50 stands for zero in the data rows.
Each row of this table is followed by its label. One hidden rule gives the labels. It looks at one to three of the table's principal directions, none of them among the few with the most spread.
[57 53 54 56 74 41 41 59 53 29 41 38 56 56 66 36 58 34 48 46 34 51 71 61 38 54 56 55 43] e
[50 44 54 62 51 52 44 54 48 45 38 37 50 63 57 45 53 48 52 53 43 53 62 59 50 59 42 49 46] e
[45 44 51 63 41 51 46 59 51 56 34 41 49 66 58 46 56 58 57 57 51 49 59 57 59 63 38 45 52] d
[49 55 42 59 40 38 47 59 42 61 42 50 38 43 68 55 48 47 55 62 46 57 55 46 53 42 44 41 59] h
[42 34 58 52 45 64 52 45 50 57 41 39 59 67 38 54 40 53 54 51 49 49 47 59 66 60 36 50 51] g
[57 59 49 66 53 12 38 70 59 55 38 37 51 43 92 26 72 45 67 65 45 38 66 47 53 51 29 48 50] d
[48 35 51 30 58 60 59 45 54 57 59 44 46 44 51 52 53 53 55 44 57 49 58 46 40 59 46 51 52] f
[53 61 51 84 44 35 33 62 37 38 27 45 51 62 63 44 49 40 47 60 35 57 57 63 60 44 43 44 49] f
[49 49 48 42 46 60 57 47 44 54 55 57 44 52 41 70 35 43 45 43 50 58 52 48 47 39 57 49 57] e
[54 55 49 51 52 62 53 41 45 34 54 62 57 53 37 55 36 48 38 42 49 56 43 50 54 39 61 59 39] e
[51 59 41 37 56 69 56 41 41 36 63 70 38 43 29 66 38 45 30 40 44 68 44 48 28 37 90 50 47] d
[52 40 45 39 52 60 55 29 41 47 55 49 45 28 44 49 47 60 44 50 58 52 40 42 46 57 43 49 48] g
[32 25 58 56 55 62 49 55 51 63 30 28 56 70 51 38 57 60 63 55 46 53 60 69 61 77 33 39 50] k
[48 42 53 38 46 69 58 39 39 52 58 58 45 53 30 74 29 42 42 41 51 60 46 50 49 38 54 50 56] e
[57 55 51 80 50 13 28 65 39 47 17 30 47 45 92 31 55 33 61 76 29 50 66 59 64 48 22 41 56] i
[40 34 55 56 38 63 53 41 44 62 37 41 55 61 34 54 42 62 53 52 57 49 42 57 68 61 32 41 54] j
[55 65 43 81 32 31 36 57 30 50 30 49 39 49 64 55 45 41 47 66 39 60 52 52 55 34 43 36 56] f
[48 30 44 31 67 57 58 35 42 55 51 37 36 24 55 43 60 59 51 47 57 56 62 45 25 66 47 36 50] d
[38 25 50 43 43 65 58 43 39 71 46 40 35 47 50 58 50 61 58 53 59 59 57 51 46 63 32 33 59] h
[50 59 55 30 53 44 52 62 74 53 63 64 53 55 49 45 53 47 57 52 47 38 46 45 53 45 68 65 49] e
[60 78 48 58 36 41 44 53 43 39 57 74 48 52 40 68 30 32 37 52 40 55 36 44 55 15 71 58 51] h
[47 41 51 59 55 43 51 63 66 57 38 32 61 63 76 30 64 59 67 56 51 41 69 52 58 65 31 54 39] e
[50 29 54 35 55 68 58 29 33 52 54 41 42 41 32 68 39 46 43 37 57 58 53 50 36 54 41 40 59] k
[38 50 48 54 30 63 58 50 44 66 56 64 48 59 34 68 38 58 50 48 59 57 37 49 62 39 51 45 55] d
[52 58 49 65 43 46 37 45 28 40 40 53 43 40 44 55 41 41 39 60 38 60 35 58 56 44 51 41 60] e
[55 57 51 60 46 43 46 59 59 44 42 50 59 63 63 46 45 46 53 56 44 44 55 50 66 45 44 63 44] e
[48 51 54 32 71 64 57 57 71 37 58 56 64 68 38 45 52 49 47 34 47 45 58 57 43 57 78 65 40] g
[63 71 46 65 60 34 41 49 52 25 50 55 63 41 55 32 59 49 40 48 48 43 42 48 49 46 58 59 36] i
[52 56 53 51 48 57 52 38 42 41 58 61 59 52 26 63 31 41 38 40 48 54 34 50 56 32 58 55 47] h
[59 62 53 64 59 30 37 57 50 34 39 46 54 51 62 34 55 38 49 58 34 48 56 55 48 43 54 52 42] g
[56 57 47 48 50 44 46 61 53 46 49 52 37 50 65 50 56 43 50 56 42 53 64 48 37 48 62 52 51] h
[53 61 47 77 36 42 39 56 36 49 42 45 41 55 56 56 53 45 45 56 44 59 51 54 46 45 48 40 54] e
[52 57 43 32 58 52 57 52 72 48 69 59 54 38 53 38 65 63 52 47 59 39 42 39 44 61 66 64 44] k
[41 33 50 44 64 48 54 59 48 64 43 34 42 49 67 47 59 47 62 48 48 57 75 56 37 58 42 36 56] e
[63 78 53 69 49 46 40 45 41 18 49 67 65 62 28 57 30 32 27 41 37 53 36 55 56 22 73 62 38] f
[40 32 51 23 50 81 69 38 64 60 67 54 54 55 29 57 48 70 52 38 68 45 41 45 52 67 53 58 48] g
[53 49 54 52 47 51 51 32 39 43 47 55 60 45 33 53 31 47 43 49 50 50 35 49 64 36 42 51 45] i
[62 69 47 69 54 28 38 60 61 31 43 49 63 47 75 27 62 50 51 60 45 38 50 48 61 52 45 65 38] d
[44 27 53 33 56 62 54 40 39 57 41 42 38 44 46 56 43 49 52 52 48 58 60 56 44 60 42 39 60] j
[50 48 46 33 56 47 55 51 58 59 61 49 40 37 56 48 60 53 55 50 54 48 55 41 33 54 58 47 53] g
[65 67 50 46 65 41 39 47 43 19 48 63 47 39 49 47 40 28 34 52 30 55 49 53 42 33 73 59 47] j
[63 63 52 64 46 45 39 46 42 27 33 54 55 59 48 52 30 35 38 57 34 52 49 55 62 36 53 59 44] h
[61 62 46 63 54 48 46 38 29 28 51 58 51 40 47 58 34 35 33 43 42 63 47 49 45 27 55 51 43] k
[43 52 50 47 54 63 48 49 39 41 45 61 45 56 28 58 45 48 38 43 45 61 47 64 43 51 73 41 57] e
[49 50 54 47 40 66 55 39 50 46 51 60 61 62 23 63 31 53 41 42 57 45 35 51 67 47 52 58 50] g
[54 62 49 64 48 42 43 63 54 43 47 51 48 60 60 44 60 48 50 53 45 51 59 53 43 48 58 52 44] f
[54 59 48 58 55 45 45 58 48 40 50 51 47 51 60 49 56 43 46 48 44 55 58 53 41 47 58 51 49] e
[49 49 45 36 58 57 57 42 49 49 63 56 44 36 40 53 54 54 44 41 56 54 46 45 32 51 65 46 51] g
[41 26 48 13 46 81 74 34 60 73 73 51 43 44 29 69 46 69 53 36 75 46 44 37 43 67 48 51 59] d
[48 41 54 40 46 66 58 44 60 52 53 49 59 64 37 56 39 55 51 46 54 44 47 49 61 55 48 62 46] d
[50 42 48 59 36 37 42 48 29 65 28 38 36 38 65 60 37 40 55 69 42 56 52 51 64 46 22 34 72] g
[56 56 56 71 66 23 28 65 45 36 29 31 48 51 72 26 72 36 54 60 31 48 69 65 38 58 47 40 50] k
[58 63 49 64 50 32 38 51 31 39 45 54 42 37 56 51 52 37 43 52 45 55 50 53 43 36 49 40 57] d
[45 27 53 25 59 66 62 36 56 57 53 44 54 45 46 49 37 53 56 50 52 49 51 46 57 57 40 57 47] i
[52 56 57 66 34 40 36 40 23 48 33 52 47 46 30 64 27 32 40 61 37 56 29 59 68 32 41 37 66] e
[43 52 48 43 36 56 59 57 63 70 60 57 54 59 43 64 46 57 55 47 60 44 41 44 62 50 52 54 60] g
[48 50 52 53 58 37 47 59 58 57 55 40 53 46 61 36 72 53 60 49 53 43 54 50 41 59 45 45 49] j
[47 38 48 56 59 38 50 63 61 63 42 28 53 48 87 30 70 58 70 57 54 44 71 49 52 68 23 48 47] k
[43 42 52 51 56 52 51 66 68 56 43 40 56 67 64 35 66 60 63 53 51 43 65 57 54 70 46 54 46] g
[44 45 56 68 40 44 35 53 28 54 23 40 40 58 47 55 41 37 50 66 32 61 51 67 59 49 40 31 64] e
[51 53 45 43 57 61 58 45 63 41 63 57 60 49 45 42 55 63 46 42 58 46 44 43 48 55 62 63 34] h
[56 61 52 68 43 37 36 55 38 43 40 49 46 51 55 52 47 37 46 59 38 53 48 56 54 41 47 46 56] g
[48 49 48 30 50 62 63 44 56 56 71 62 47 46 34 62 47 54 47 38 59 51 44 40 38 43 66 54 49] h
[49 57 43 30 45 69 65 39 58 52 78 71 50 43 24 65 45 62 40 35 66 49 30 37 42 45 74 58 48] i
[36 32 45 34 38 64 68 43 55 80 63 52 46 40 47 57 53 74 62 49 75 47 41 38 58 62 32 44 58] i
[49 54 51 46 52 58 57 47 62 46 62 57 67 56 38 50 45 55 47 40 56 43 38 47 60 48 56 64 42] d
[51 58 48 69 49 21 34 69 53 55 32 39 48 46 85 30 61 43 63 75 34 47 57 54 62 51 36 47 53] k
[46 50 55 36 46 83 60 30 49 38 67 71 54 62  0 63 36 60 32 33 57 55 29 51 44 45 80 56 38] k
[49 51 47 72 49 47 44 52 43 44 35 43 56 54 60 39 55 56 49 55 48 54 52 57 58 56 40 45 42] f
[60 63 48 53 87 22 34 52 40 21 44 50 46 22 68 18 67 32 43 53 26 59 62 58 21 40 72 43 36] k
[49 55 47 63 45 48 53 49 52 51 53 50 63 52 48 47 53 59 50 44 61 45 42 48 60 50 42 52 44] e
[47 35 56 22 59 52 57 48 53 65 63 46 44 38 50 61 49 42 58 43 57 46 54 46 43 54 41 48 68] g
[39 37 49 18 38 84 70 39 51 69 69 65 38 55 19 83 28 55 46 40 59 60 40 43 47 46 67 51 62] i
[48 45 44 53 46 52 51 34 25 55 48 48 39 29 42 61 42 49 42 49 53 62 42 48 44 44 43 33 59] d
[51 49 54 67 47 44 45 49 36 52 46 39 51 54 48 57 48 40 48 45 47 56 53 56 47 43 39 40 53] k
[45 51 49 44 39 56 56 54 51 62 56 59 45 56 44 66 42 49 52 49 53 53 47 47 55 42 54 50 59] d
Here are more rows. What is the label of each one?
[59 65 54 58 62 37 41 59 59 27 48 56 62 56 57 32 61 46 47 47 46 40 54 55 50 49 58 61 39] -> i
[33 32 49 21 51 84 67 28 28 65 62 63 35 42  3 83 25 48 37 35 53 73 35 54 36 40 72 31 65] -> k
[47 40 55 67 46 55 43 49 38 48 34 36 49 61 51 50 50 50 50 53 46 56 57 62 54 60 35 42 51] -> f
[60 63 48 46 52 59 50 39 40 29 60 65 48 48 29 67 34 37 29 39 45 58 43 48 38 33 75 57 47] -> e
[64 80 47 68 52 15 37 61 53 40 58 56 53 38 65 37 63 37 48 54 41 44 46 42 40 28 61 53 41] -> d
[58 68 54 62 59 48 38 52 54 16 41 63 64 64 43 34 47 45 38 51 36 48 46 61 57 45 71 65 32] -> k
[45 33 54 44 54 50 52 52 55 61 42 37 47 52 64 40 56 55 63 57 50 48 64 52 51 61 34 46 49] -> d
[43 41 42 18 37 85 76 28 64 67 81 66 50 42 15 67 45 81 45 36 81 43 24 30 48 61 63 58 48] -> j
[52 47 50 58 50 41 52 53 62 55 52 40 65 48 69 35 62 61 62 50 63 36 51 43 64 60 23 58 43] -> e
[52 57 45 66 53 40 44 56 48 46 49 44 49 45 64 38 66 54 51 52 50 51 53 51 42 54 49 45 44] -> h
[40 49 45 30 30 76 69 45 61 73 78 67 42 56 22 75 44 67 49 41 67 53 32 36 45 46 70 53 53] -> i
[29  9 57 33 38 79 65 45 57 84 37 30 53 69 43 60 40 69 69 54 65 44 54 56 77 82 14 45 66] -> j
[49 51 52 51 45 46 50 62 61 57 48 47 52 63 60 51 50 47 58 55 47 45 57 49 58 51 46 56 52] -> h
[26 16 54 16 55 95 75 27 45 71 61 54 50 55  3 69 35 68 48 30 66 61 40 56 45 62 59 38 54] -> k
[48 37 47 38 44 69 66 32 44 61 67 51 43 44 33 66 47 62 47 35 70 55 49 38 35 49 46 44 47] -> k
[62 61 45 69 69 25 38 53 42 30 44 40 56 29 80 30 64 41 47 50 44 50 60 51 42 49 40 49 44] -> k
[44 45 42 39 47 57 61 56 52 72 70 47 36 42 55 68 61 54 54 40 64 55 57 41 30 55 52 41 65] -> k
[59 64 50 37 65 54 50 38 41 24 61 72 50 41 27 58 37 35 29 35 42 58 43 50 33 28 84 55 44] -> i
[60 52 47 63 44 27 39 37 19 48 39 47 37 17 65 51 40 36 47 64 44 58 45 44 53 30 25 36 59] -> h
[46 39 51 58 60 51 47 53 48 48 35 33 54 55 62 39 57 53 54 52 46 52 64 60 51 67 38 45 48] -> h
[54 58 52 54 48 42 48 55 56 47 56 55 55 50 58 46 52 47 52 51 51 45 48 46 55 44 47 58 47] -> h
[49 39 51 34 44 55 62 43 63 72 69 40 55 44 45 59 51 57 59 44 67 37 41 36 53 58 34 55 57] -> h
[61 69 49 81 46 22 28 61 26 36 29 47 40 46 71 52 44 22 43 64 26 62 58 59 50 28 46 40 58] -> f
[45 42 47 25 46 57 62 48 49 68 62 60 34 39 45 67 45 51 54 47 59 54 52 41 40 45 55 43 64] -> i
[55 63 49 61 35 47 39 43 35 39 39 61 47 45 40 58 32 42 38 64 39 54 29 53 69 39 52 51 58] -> e
[50 50 48 48 38 53 57 45 49 62 57 51 52 49 41 66 41 52 49 45 61 47 42 41 57 45 42 50 57] -> e
[42 36 55 40 36 67 55 49 48 68 50 47 38 64 34 71 39 49 53 51 50 55 51 53 49 53 50 43 63] -> g
[55 50 54 58 46 39 39 53 35 48 33 43 40 51 57 57 42 33 49 59 38 54 60 57 50 44 41 41 62] -> d
[45 40 48 56 47 59 55 51 49 56 45 43 50 59 55 51 51 59 54 48 55 54 59 52 52 57 40 47 46] -> k
[54 50 53 33 75 46 56 46 68 40 72 51 61 38 49 29 72 57 52 35 59 38 51 43 30 56 62 60 32] -> i
[55 72 53 67 46 53 46 46 40 30 58 67 61 63 20 63 40 40 30 33 48 55 34 56 48 28 74 53 43] -> f
[45 44 50 46 41 56 50 57 63 58 43 47 49 60 55 44 57 64 58 60 55 40 50 52 62 72 44 54 55] -> e
[54 62 45 61 48 44 45 53 40 45 52 54 43 47 51 58 48 40 42 49 42 60 51 50 39 36 62 45 51] -> e
[51 56 51 42 54 43 46 59 59 49 49 54 45 51 53 45 55 46 53 56 42 47 53 51 45 50 64 52 53] -> e
A new table starts here. A hidden rule labels the rows of this table. It goes by one to three of the table's principal directions, not those with the most spread.
[44 61 59 39 43 42 58 58 50 52 55 36 43 48 59 53 67 51 47 35 42 52 58 34 42 47 51 45 50] 1
[38 45 49 43 55 41 65 59 41 53 62 43 40 66 50 44 50 53 36 45 57 47 49 56 57 46 51 43 50] 3
[64 50 51 70 45 74 23 18 58 50 13 68 84 34 30 64 34 46 67 71 47 39 50 63 42 65 49 66 65] 5
[38 63 37 65 44 44 27 51 71 33 38 60 68 28 67 44 46 53 72 64 55 49 41 50 47 51 52 56 28] 4
[63 20 60 50 58 57 63 53 29 58 65 55 17 57 38 52 46 60 34 37 39 58 55 49 59 44 42 51 68] 1
[58 51 51 47 50 53 53 43 49 47 52 48 46 46 48 56 61 54 51 45 47 54 54 42 45 49 45 46 51] 2
[21 61 44 42 47 26 61 62 56 40 60 35 49 51 71 44 64 58 44 38 54 46 51 42 46 48 54 40 35] 0
[49 48 51 58 51 53 50 50 47 46 55 55 36 50 50 49 53 60 53 55 50 52 46 44 58 42 41 54 49] 2
[53 49 57 54 43 57 36 53 48 51 39 54 47 56 49 53 43 47 61 59 59 49 45 49 52 48 51 57 51] 0
[55 60 43 42 47 45 48 40 63 47 44 42 71 33 54 59 63 49 52 39 40 49 60 44 31 60 54 41 47] 5
[64 39 61 36 48 51 56 47 40 53 45 44 44 56 49 60 56 46 47 31 48 61 61 44 39 54 55 46 60] 4
[63 53 50 57 47 63 36 38 55 52 36 57 63 44 40 57 45 46 60 61 50 46 49 52 46 55 49 56 55] 2
[52 19 42 36 65 38 76 65 34 61 87 40 21 62 44 46 50 62 15 27 41 50 56 57 58 48 47 32 59] 0
[39 49 45 62 53 50 51 52 51 49 61 54 40 44 48 45 50 64 45 58 45 42 45 49 61 45 40 52 48] 2
[39 73 49 60 44 50 40 40 64 38 33 54 71 34 59 48 55 48 68 61 51 50 48 46 45 50 50 58 39] 5
[37 56 49 46 50 38 63 41 52 42 54 39 52 46 58 55 69 62 44 34 44 47 59 37 41 53 47 43 49] 0
[49 54 69 54 38 57 39 47 46 48 29 52 49 54 53 58 49 47 64 50 54 54 52 39 46 49 52 62 57] 0
[42 33 48 49 56 48 58 55 39 60 58 49 44 64 40 46 37 53 31 48 51 40 49 66 59 53 52 48 61] 3
[56 14 45 48 56 53 55 55 32 57 61 53 30 55 34 52 38 61 31 43 49 47 51 66 57 51 48 42 65] 0
[44 42 59 44 51 45 63 57 38 52 59 43 31 61 53 50 55 56 40 37 49 54 54 42 53 45 48 48 56] 0
[71 22 36 43 65 54 59 54 41 66 72 53 41 54 30 47 36 49 26 47 43 47 51 72 57 54 49 38 61] 2
[36 74 55 46 40 42 43 63 62 49 44 44 62 42 65 44 54 39 59 51 50 50 49 43 45 49 59 52 39] 1
[65 45 44 38 53 48 48 56 53 58 53 47 59 49 48 50 44 37 45 43 48 53 53 59 43 57 60 42 50] 5
[54 77 59 40 41 52 50 53 54 45 43 44 52 49 59 50 68 39 66 53 57 63 50 35 43 41 52 49 39] 2
[41 74 49 39 45 39 46 58 66 55 44 39 77 51 62 45 49 31 53 49 52 44 50 51 41 58 65 48 40] 1
[42 36 50 42 58 41 73 55 37 56 73 39 28 63 47 49 58 63 26 34 45 46 55 48 56 47 44 40 58] 2
[70 60 58 28 46 53 51 44 53 68 42 34 69 67 44 62 54 30 46 39 51 44 59 46 34 63 62 43 61] 0
[22 77 38 71 42 44 27 49 75 33 35 59 76 26 65 40 46 52 73 75 54 39 38 52 52 50 50 61 27] 0
[52 78 48 34 44 38 47 54 67 45 43 38 72 53 71 49 61 31 65 44 59 58 51 38 34 53 63 45 31] 0
[51 74 56 36 44 44 54 47 61 49 43 38 67 39 60 54 68 39 55 37 41 56 61 36 32 54 57 46 45] 1
[39 63 62 63 40 57 36 50 53 48 32 56 55 50 53 49 43 47 65 65 55 46 44 46 55 47 50 66 51] 1
[35 52 45 53 53 41 60 47 50 38 55 49 47 47 58 45 58 60 49 47 51 53 50 47 52 46 46 47 41] 3
[50 30 44 45 59 48 57 56 43 63 58 50 53 58 38 45 32 45 28 46 47 42 51 73 55 58 57 45 61] 5
[38 51 51 63 51 54 49 49 48 52 52 54 46 52 45 47 45 58 48 62 49 39 44 52 62 47 42 58 54] 2
[55 36 48 39 54 47 60 60 40 59 65 44 36 58 44 50 50 51 35 40 48 50 53 54 52 49 51 40 56] 0
[37 88 68 38 32 41 48 45 62 41 28 33 67 48 72 59 76 41 70 38 53 55 59 22 29 51 58 52 42] 0
[46 46 46 57 53 48 55 44 49 37 57 54 39 36 54 50 61 66 52 47 43 56 52 42 51 45 40 49 45] 5
[69 29 46 47 55 58 45 51 42 53 46 61 49 55 41 49 33 40 51 53 58 60 47 68 52 52 56 50 54] 4
[33 93 54 34 39 36 56 54 64 38 40 34 69 48 74 45 75 35 67 48 61 60 52 34 36 45 60 45 28] 3
[37 54 54 64 45 52 43 33 50 35 32 55 55 55 56 55 52 60 64 57 60 48 47 43 50 50 45 60 48] 0
[61 29 56 54 52 59 49 41 38 49 42 58 41 54 42 57 43 54 50 46 51 57 53 54 50 52 48 55 62] 4
[69 34 33 41 62 49 54 51 53 62 65 49 58 48 39 49 40 44 34 44 42 46 52 67 47 60 55 38 53] 2
[75 25 52 57 51 70 40 31 41 57 39 60 49 42 26 66 42 57 48 50 39 47 56 57 46 59 44 54 73] 0
[25 67 61 76 44 55 39 55 54 43 42 63 44 46 57 39 43 56 65 73 51 45 37 44 68 38 41 72 44] 1
[50 31 65 36 54 44 68 68 30 59 62 45 25 70 51 45 45 45 33 31 51 63 55 51 56 44 56 48 60] 5
[79 16 37 45 64 55 58 42 39 53 67 55 34 48 35 56 49 60 36 39 44 58 55 58 49 53 43 37 58] 0
[51 73 50 55 44 55 40 43 59 39 35 55 62 46 56 49 57 43 73 66 62 56 44 44 47 45 50 56 36] 3
[48  6 42 37 65 40 69 80 25 66 79 49 21 79 40 35 24 48 15 39 60 50 45 81 69 47 58 37 59] 4
[36 75 53 67 38 51 26 47 67 34 25 60 68 38 67 47 47 46 81 70 60 50 40 42 49 48 52 67 33] 0
[71 63 53 47 46 60 41 29 61 53 35 48 73 37 44 64 60 43 59 48 39 48 59 41 32 61 51 50 56] 2
[72 34 67 59 48 71 38 49 35 56 38 65 32 63 38 55 34 44 61 60 57 60 45 51 60 44 47 66 63] 0
[67 54 59 39 45 57 39 43 55 65 31 44 74 60 43 62 42 30 52 45 50 43 56 52 36 66 63 52 63] 0
[73 26 37 74 59 70 30 39 52 53 48 77 52 31 30 50 25 56 54 70 40 46 43 69 60 55 41 60 57] 1
[44 61 44 38 53 36 59 73 55 53 70 41 45 53 62 37 54 41 43 47 52 55 47 49 54 43 55 41 35] 2
[56 52 55 51 52 53 44 56 52 59 47 55 55 61 51 45 34 34 53 56 53 51 45 55 56 52 57 58 50] 2
[47 24 41 33 63 30 69 84 38 63 86 41 23 75 56 35 36 47 21 33 55 52 47 63 63 47 58 35 47] 0
[55 54 49 45 52 53 54 49 49 50 50 50 53 49 46 47 52 43 50 53 52 55 50 55 49 48 52 48 49] 3
[31 28 37 61 60 46 58 64 39 54 74 55 29 53 40 38 36 68 28 59 50 36 41 70 72 43 41 46 54] 2
[54 20 34 60 68 53 63 47 39 53 74 60 32 47 32 45 40 68 28 52 41 45 48 68 66 48 37 44 58] 3
[26 31 31 65 61 36 57 58 47 35 70 59 32 46 58 36 43 73 41 54 54 47 41 60 67 43 41 47 37] 4
[54 30 42 55 54 53 48 41 46 51 52 53 48 40 39 57 47 63 41 45 41 43 54 56 48 56 45 46 60] 0
[52 19 37 67 63 56 43 80 40 59 75 72 21 53 39 28 14 52 39 72 54 50 30 78 83 38 45 56 47] 2
[68  0 34 49 72 49 72 54 26 54 88 57  8 52 33 49 44 74 17 32 39 57 54 64 63 46 37 34 62] 0
[25 55 48 48 52 35 63 65 51 55 71 37 40 57 58 42 56 60 33 43 44 36 49 44 58 46 47 45 47] 2
[53 65 58 42 40 50 48 37 55 40 34 42 60 40 58 63 71 50 64 39 48 58 60 32 31 53 52 48 49] 0
[52 83 67 51 39 57 42 48 60 47 34 50 60 46 60 50 60 36 73 58 50 60 50 31 45 44 52 63 43] 2
Here are more rows. What is the label of each one?
[53 47 38 38 59 37 64 65 54 55 77 42 42 51 56 41 54 49 34 38 43 53 51 51 52 49 52 36 41] ~ 2
[44 50 53 67 45 58 39 39 50 42 41 57 44 47 48 56 52 65 61 61 53 44 46 42 54 47 39 59 51] ~ 0
[52  9 47 55 60 50 65 50 24 36 65 60  9 56 46 49 49 74 40 40 56 67 50 54 62 39 39 45 54] ~ 4
[58 52 61 49 43 56 42 37 50 45 25 53 63 52 53 59 49 41 64 46 54 58 55 46 38 56 57 58 55] ~ 4
[55 49 54 54 51 56 50 40 49 50 44 54 54 47 45 54 49 50 52 50 44 51 53 49 48 53 48 55 56] ~ 5
[61 48 51 39 47 52 53 51 44 48 51 46 42 52 49 54 60 49 53 46 56 60 53 46 44 46 50 42 49] ~ 0
[61 40 60 67 49 70 37 33 40 44 26 70 49 56 38 55 35 49 67 68 61 57 44 57 57 48 46 68 59] ~ 3
[51 39 50 47 55 51 55 62 43 63 62 49 41 61 41 45 39 47 36 52 50 45 47 61 60 49 51 48 57] ~ 2
[32 68 50 55 43 45 53 41 54 29 43 47 50 39 62 51 72 63 64 53 55 55 51 35 45 42 43 50 37] ~ 3
[23 65 59 26 39 25 73 63 44 42 61 19 34 65 72 54 85 60 42 22 58 53 60 24 38 43 53 32 42] ~ 0
[67 27 50 50 56 61 53 35 37 53 45 56 46 56 33 59 43 54 43 47 50 52 54 60 49 55 47 49 66] ~ 3
[29 38 52 57 51 43 58 63 39 48 66 48 23 59 52 45 50 68 39 49 52 44 45 47 65 40 42 50 52] ~ 0
[60 45 49 55 51 56 42 56 51 51 50 61 46 36 47 46 42 45 55 56 44 58 48 55 53 47 50 54 48] ~ 1
[37 77 53 54 45 44 45 50 65 48 45 45 66 47 62 47 55 45 59 55 48 43 48 39 48 51 52 56 41] ~ 2
[52  1 32 78 68 63 51 48 31 49 73 76 17 43 23 43 26 81 31 67 45 42 39 77 79 43 29 52 62] ~ 2
[64 31 49 43 57 57 61 38 37 58 53 48 46 59 32 58 49 53 35 43 49 48 56 60 48 55 48 43 67] ~ 3
[59 33 42 49 58 50 51 60 46 57 63 55 41 55 45 44 36 47 40 51 51 50 46 63 58 50 51 47 51] ~ 0
[46 24 48 51 53 50 56 46 35 46 53 52 34 52 42 54 49 66 39 43 52 49 53 57 53 50 45 45 60] ~ 4
[44 33 38 78 57 58 37 43 50 37 47 75 45 39 45 42 30 64 58 72 54 49 37 65 67 46 40 62 45] ~ 4
[50 62 50 36 43 40 54 50 54 37 48 39 50 42 66 55 74 51 60 36 53 64 57 33 34 48 53 40 37] ~ 0
[47 70 65 60 37 63 35 31 56 48 23 50 66 47 47 63 57 50 68 60 50 41 52 36 42 54 47 64 58] ~ 2
[56 53 53 34 47 45 54 51 50 54 48 39 56 52 53 56 58 43 47 36 49 53 58 46 37 55 57 42 52] ~ 0
[72 18 35 33 68 50 76 47 33 60 77 45 34 60 30 52 52 56 20 34 46 54 57 66 51 53 47 28 61] ~ 3
[58 49 61 46 46 57 57 30 40 41 37 48 46 49 46 63 67 57 57 41 50 60 60 38 39 49 45 50 59] ~ 3
[77  7 42 66 65 74 45 37 34 69 58 69 39 53 12 55 21 59 30 62 40 36 47 77 66 57 39 54 78] ~ 2
[42 34 41 60 63 50 55 60 44 57 61 62 46 63 42 33 22 45 37 64 57 45 38 77 72 48 52 56 50] ~ 3
